Named moves come first, each a turn or a mirror and shown by rows before and after it. Which of them, in which order, take the first row of each pair that follows to the second? Write the first one first, as in the answered first pair.
move J752:
[-190 -140 83 -254 -504 318 130 134 220 161 -29 426 74 -218 -35 210 -120 74 -44 -148 202 95 257 -188 137 -243 -197 -10 -195 32 -175 123 14] |-> [-212 109 293 -76 -32 458 265 437 144 137 138 191 135 -253 56 -47 83 170 168 -5 131 -18 143 -62 2 -279 -18 -2 -183 -298 -219 -218 208]
[-67 3 364 -56 70 284 -94 272 82 -33 -141 306 116 -405 158 257 -17 -132 244 -348 193 134 177 -145 194 -274 3 -261 -315 -67 65 -161 91] |-> [-53 -27 320 -94 15 265 -116 224 97 -18 -177 334 101 -390 141 279 -46 -146 224 -361 193 144 215 -157 205 -286 -10 -287 -306 -21 46 -136 66]
[67 -162 -179 25 -23 -120 -66 -284 -173 1 -108 -68 -113 284 69 155 46 -36 -225 60 -148 230 -163 109 -93 254 -47 -7 -116 358 106 11 -14] |-> [44 10 -38 134 310 -51 25 -64 -217 -26 3 -220 -77 265 135 -18 165 6 -53 170 -191 131 -240 203 -190 222 118 -5 -119 103 65 -233 146]
move J534:
[74 87 13 -7 79 73 15 3 46 21 -147 -55 -56 -96 86 -23 86 16 15 129 -82 206 -243 147 20 42 98 -125 -137 -14 -66 2 99] |-> [100 -29 -164 36 -50 -143 -55 -37 108 1 -152 44 -116 24 -85 45 -9 -26 -105 123 -139 105 -211 159 43 -23 -10 -30 16 -1 -59 134 -31]
[-254 130 118 -80 110 -159 -14 -40 -55 52 -89 -217 -10 -126 -41 -83 186 65 -107 87 79 -119 -165 145 -172 93 13 150 130 -65 82 -168 -54] |-> [-247 99 97 -136 12 -201 -67 -185 -72 54 -129 -210 -35 -102 0 -39 166 41 -159 58 97 -53 -178 159 -172 164 10 128 84 113 105 -73 -82]
[-172 260 -151 -119 14 -135 -359 30 -120 113 -99 -241 -72 -379 212 -11 215 -224 62 -329 -21 -17 77 -36 -30 86 -12 -126 -206 -169 71 -180 -94] |-> [-156 112 -312 -85 -132 -318 -436 -41 -62 93 -111 -148 -152 -269 38 78 106 -248 -104 -306 -76 -93 90 -1 18 57 -137 -26 -34 -129 114 -19 -219]
move J783:
[-166 -65 -162 -66 -336 -260 -136 147 2 -11 -262 -3 -200 98 -84 -84 -103 -107 -20 81 20 -91 -78 75 84 198 -272 250 301 353 -49 -37 -51] |-> [-228 -86 -125 -109 -453 -139 -96 200 87 31 -256 79 -126 23 -61 -50 -141 -74 2 7 76 -80 0 13 150 96 -306 204 190 334 -119 -15 -28]
[332 172 183 94 586 -184 -11 1 -239 -223 114 -119 -160 73 229 -172 229 -42 -69 113 -71 39 -213 126 -77 153 198 214 144 -90 395 -125 16] |-> [172 40 61 89 332 -269 113 2 -176 -84 223 -192 -171 230 51 -249 130 23 -238 426 -116 -29 -264 299 -190 160 158 296 296 -6 221 -43 171]
[89 -110 -253 62 313 -48 -117 196 257 -100 150 -159 30 42 -66 272 -55 -269 -307 20 -337 -30 327 336 210 46 -229 -148 415 280 -87 -195 -420] |-> [10 -152 -267 42 158 6 -54 223 313 -31 176 -128 67 41 -108 260 -86 -234 -334 71 -317 -53 345 351 190 30 -279 -149 408 279 -161 -171 -370]
[-159 -67 138 -313 -295 156 -17 -271 -67 83 -166 -36 74 40 231 -76 -2 76 -67 67 201 311 -72 -77 49 193 66 -213 -335 373 -57 205 142] |-> [-94 -6 166 -316 -196 156 -57 -274 -100 27 -203 5 75 -13 299 -44 21 31 -14 -33 197 322 -57 -127 107 195 80 -255 -371 352 -3 163 107]
move J481:
[-37 -28 -187 131 85 -172 107 193 7 14 192 -144 -56 182 -318 -195 10 16 -110 281 -100 -245 -26 216 -170 -49 42 170 320 -223 -132 -70 12] |-> [13 -158 -289 -17 -253 -315 -3 -180 -27 32 42 -59 -99 221 -298 -44 -117 -40 -274 195 -40 -56 -33 137 -121 61 -34 131 256 171 -34 203 -115]
[208 77 77 -110 10 -25 -227 -195 -90 -29 -278 305 -147 -129 288 159 -37 -131 16 -174 94 159 78 -63 127 -54 -13 -84 -134 44 148 5 -336] |-> [85 171 273 -150 24 216 -84 -64 -101 64 -209 212 -39 -200 409 70 11 -54 142 -90 173 215 42 -40 66 -11 69 -166 -267 0 43 -147 -138]
[-79 -22 -39 -123 -347 77 -120 -310 -23 17 -70 -123 74 -74 66 127 -113 -30 -55 41 170 273 20 -29 -45 277 32 -34 -155 375 -12 174 -25] |-> [-196 190 188 28 27 312 80 133 -15 30 112 -220 216 -162 84 -138 41 70 183 145 165 71 -12 94 -159 128 154 12 -146 -127 -157 -185 203]
Now pairs of rows:
(two moves a pair)
[-57 307 55 -421 -61 245 19 -292 -81 -152 -74 -63 -6 -478 332 -319 85 -166 210 -11 159 211 -107 -393 58 533 161 -551 -448 523 -20 -267 46] |-> [69 -34 -340 -398 -361 -131 -272 -422 88 -272 -214 431 -151 -401 -33 -25 -176 -300 -20 -277 109 4 140 -501 292 269 -186 -394 -180 509 59 82 -369] => J481, J752
[86 -408 -215 68 -268 -54 155 -351 -252 -52 -131 -114 -266 288 -62 383 80 8 -186 -2 -295 346 -176 95 -309 14 16 -36 -34 398 197 37 -185] |-> [-74 -183 62 202 130 228 402 125 -233 11 114 -326 -131 231 4 81 273 135 71 233 -306 189 -246 266 -496 -69 160 -30 -31 -74 -6 -381 152] => J783, J752
[378 -411 -58 374 -116 -340 -116 -405 39 -26 -34 -125 -75 148 -290 -255 -274 -188 109 -21 54 -21 109 -50 -277 -16 161 -328 176 240 448 173 -415] |-> [144 -486 -34 421 -243 -184 69 -12 222 115 166 -50 45 187 -497 -404 -314 -78 111 216 66 -262 193 85 -387 -212 90 -259 327 -90 156 36 -176] => J481, J534
[11 -59 -300 100 29 -206 -91 -103 -460 274 -137 -327 -419 178 -85 -295 97 53 -222 424 -54 -62 -148 -30 -43 178 86 173 193 118 113 293 47] |-> [-123 80 -88 114 115 31 49 73 -450 373 -55 -429 -310 86 17 -392 194 144 -72 500 -13 -65 -143 12 -116 183 200 119 109 -39 4 124 245] => J481, J481
[16 46 87 18 -21 129 -130 282 131 29 -149 334 -22 -251 -37 255 -54 25 165 -317 139 -95 55 -13 82 -328 -168 -92 -85 -27 -124 -126 -145] |-> [74 -20 -1 29 -17 -2 -179 196 108 -18 -182 358 -83 -213 -73 288 -76 -26 121 -345 135 -112 39 -6 103 -299 -169 -55 -25 37 -54 -46 -248] => J752, J481
[71 426 372 -37 111 239 49 30 -217 13 163 -398 245 -150 411 -76 286 -191 175 144 220 9 -119 164 -38 133 460 -100 -34 41 234 -139 57] |-> [-11 399 442 -77 -76 387 107 134 -104 106 177 -272 354 -223 413 -60 228 -152 203 127 288 -37 -22 127 -1 23 380 -135 -106 -67 118 -140 117] => J752, J481
[56 -89 -173 272 674 -182 -59 90 -149 -288 119 -105 -241 -13 -391 -19 239 -26 21 197 -187 -348 -192 116 320 -139 -194 22 68 -190 211 -141 -141] |-> [-216 -288 -216 187 148 -82 137 197 48 -17 281 -36 -153 95 -619 -68 65 95 -149 467 -119 -389 -143 217 247 -222 -307 38 160 -183 -98 -35 72] => J783, J783
[26 191 -287 247 147 -457 -83 -375 -238 -310 -91 -359 -302 249 -197 -17 57 -11 -156 229 -124 116 -174 99 -70 177 40 109 276 209 196 176 -290] |-> [-382 117 -68 36 -386 -23 275 -247 -66 63 78 -448 -31 203 -138 -165 -26 194 -160 554 40 221 -161 193 -211 214 27 -41 104 287 -209 173 150] => J783, J481
[278 -42 383 -121 -30 363 -116 -176 111 -225 -96 280 211 -146 363 246 72 -92 1 -160 115 42 32 17 -30 121 -352 -29 -420 -47 319 131 -93] |-> [344 -231 73 -18 -171 27 -204 -251 173 -276 -103 357 66 83 72 290 -40 -134 -250 -98 -8 -97 44 112 -30 79 -495 156 -127 -28 325 311 -260] => J752, J534
[225 272 -396 471 277 -469 222 -122 -389 40 127 -470 -261 194 -266 -473 103 229 -246 254 -148 179 -249 120 74 107 255 -17 115 162 46 267 -114] |-> [-70 312 -135 379 39 -23 517 140 -242 295 262 -523 -29 68 -158 -627 95 379 -105 425 16 185 -231 171 -1 29 280 -162 -59 26 -248 116 271] => J783, J534
[349 306 285 328 545 -152 -240 -182 -411 -8 82 -128 -157 244 80 -395 187 273 174 515 112 39 -180 43 -234 213 220 54 14 -74 -17 -109 -20] |-> [302 87 39 312 215 -393 -241 -297 -349 36 69 -58 -244 443 -200 -345 50 252 -103 681 47 -32 -140 124 -269 175 50 188 259 52 -93 111 -90] => J783, J481
[112 -134 -17 -62 -226 52 -38 -136 -3 96 -45 43 76 -163 39 78 -62 46 -23 -138 77 178 20 -90 149 18 80 -1 -157 104 102 8 -65] |-> [54 -135 28 -63 -240 161 -6 -64 61 121 -19 51 135 -222 30 67 -43 94 -4 -126 67 155 41 -76 157 -41 72 -7 -151 7 36 -32 -25] => J481, J752
